A single turn carries every row of the set below to another of its rows. Some are shown first; where does it send the rows asked next?
Q911: [-2.05 -0.81  0.01  2.22  1.50 -1.41 -0.44 -1.92 -2.00  1.28  0.08  0.36
  2.21 -0.58 -1.00  2.58 -0.55  0.96  1.71  0.30  0.70]
Q769: [ 0.49  0.82 -2.45  2.46  3.22 -1.91  0.55  0.10  2.78 -0.65  0.98 -0.42
  4.03  0.10 -0.46  0.55 -1.59 -0.74  2.83  0.21  2.77]
Q874: [-2.70  1.26 -0.24 -0.34 -1.60  0.27  0.86  0.30  1.99 -1.64  0.57 -0.21
 -0.69 -1.41 -0.11  1.20 -0.41 -0.84  2.94  0.24  0.78]
Q598: [-3.99  1.67 -0.49  2.03  1.67  0.50 -0.17 -2.04  1.93  0.08 -0.52 -1.43
  3.16 -3.98 -0.16  0.37 -3.36  3.03  1.05  0.20  5.50]
Q463: [-2.79 -0.40  0.28  0.75  2.14  2.04  1.36 -2.79  2.74  0.38 -0.21 -1.27
  2.92 -1.38 -1.28  0.55 -0.79 -0.96  1.89  0.19  2.51]
Q806: [-0.74  0.66  1.04 -1.61 -0.58  1.15  1.16  2.39  0.59 -1.25  1.14 -0.25
  1.96 -0.57 -2.67  0.09 -4.26  0.78 -0.34 -0.45  2.65]
Q292: [ 0.49  2.48 -0.58  0.09  1.39 -0.72 -1.61  1.56 -0.81 -0.33  0.24  0.34
  2.93  0.37 -1.81  1.25 -1.13  3.87  0.13  3.16  0.68]
Q753: [-2.30  3.37  2.03  2.19  0.54 -2.55 -1.41 -0.27  0.09 -0.67 -0.84 -0.44
  3.33 -3.61 -2.66  0.79 -2.22  2.48 -1.36 -0.89  3.29]
Q263: [-2.72  2.46 -3.27 -0.09 -0.36 -0.80 -0.44 -0.23  3.41  0.40 -0.21 -0.65
  1.12 -2.17 -0.69  0.87 -1.07  1.57  2.58  1.41 -0.70]
Q50: [-2.36  2.83  2.00  2.42 -0.31 -2.59 -1.28  1.07 -0.38 -1.28 -0.43 -0.37
  1.16 -2.89 -1.64  1.52 -2.13  2.67 -1.14  1.00  3.94]
Q601: [-2.61  0.84  1.53  0.81  0.67 -0.73 -2.15 -1.54 -0.22  0.39  1.37  0.56
  3.25 -1.69  1.01  0.48  0.23  4.21  1.21 -0.16  4.34]
Q820: [-0.86  0.25 -1.12  1.03  2.09  0.82  0.67 -0.14 -0.16  1.01  0.93 -0.92
  3.18  1.39  1.15  1.33 -3.88  1.25  3.62  1.93  4.22]
Q807: [-0.87  3.12  0.64  0.21  1.44  1.68  1.51  1.63  2.62 -1.90 -0.84 -2.05
  3.06 -0.79 -2.84  0.28 -3.98 -0.47  0.22  1.76  3.80]
Q607: [-1.86  2.27  1.52  0.93  0.42 -1.28 -2.26 -1.20  1.55  1.75  1.21 -0.12
  2.70 -1.31  2.40  0.00 -0.47  2.45  0.82  0.73  4.49]
Q908: [-0.97 -0.24 -1.27  1.40  1.85 -0.09  1.20  2.45  2.38 -4.38  0.53 -0.65
  2.22 -0.79 -2.64  0.88 -0.35  0.58  0.88  1.33  3.06]
Q925: [ 0.39  1.77 -1.15 -1.62  0.81  1.11 -0.11  0.90  0.72  1.62  1.48  1.14
  1.26 -0.69 -0.03 -0.12 -2.71  4.17 -0.39  1.08  0.80]
Q261: [-3.33  0.77 -1.13  1.29  2.13 -0.08  0.17 -0.82  1.21 -0.82 -1.46 -0.68
  2.79 -2.90 -4.55  1.44 -0.61  2.19 -0.48  1.72 -0.06]
Q73: [-1.35  0.24 -2.35 -0.47  0.98 -0.32  0.67  0.93  0.27  1.87  1.53 -0.10
  3.52 -0.33 -1.18  0.52 -6.32  1.74  2.30 -0.26  3.04]
Q553: [-4.55  1.56 -1.00  1.24  1.05 -0.69 -0.79 -0.26  3.17 -0.18 -0.14 -2.05
  4.12 -2.89 -0.87  0.17 -3.04  2.46  0.98  1.53  6.06]
Q555: [-3.58  0.27 -2.26  0.91 -1.18 -2.32  0.24  1.08  0.92 -0.39  0.22 -0.45
  1.26 -1.34 -1.52  2.28 -2.52  0.01  4.04  0.36  0.75]
Q998: [ 1.58  1.78 -1.89  2.93  2.98 -0.68  0.84  0.21  0.94 -1.59  0.10  0.57
  0.34 -0.89  0.46  1.94 -0.58  2.34  0.64  2.02  1.21]

Q753 moves to Q598
Q463 moves to Q911
Q807 moves to Q820
And these:
Q50 moves to Q553
Q555 moves to Q263
Q925 moves to Q806
Q769 moves to Q998

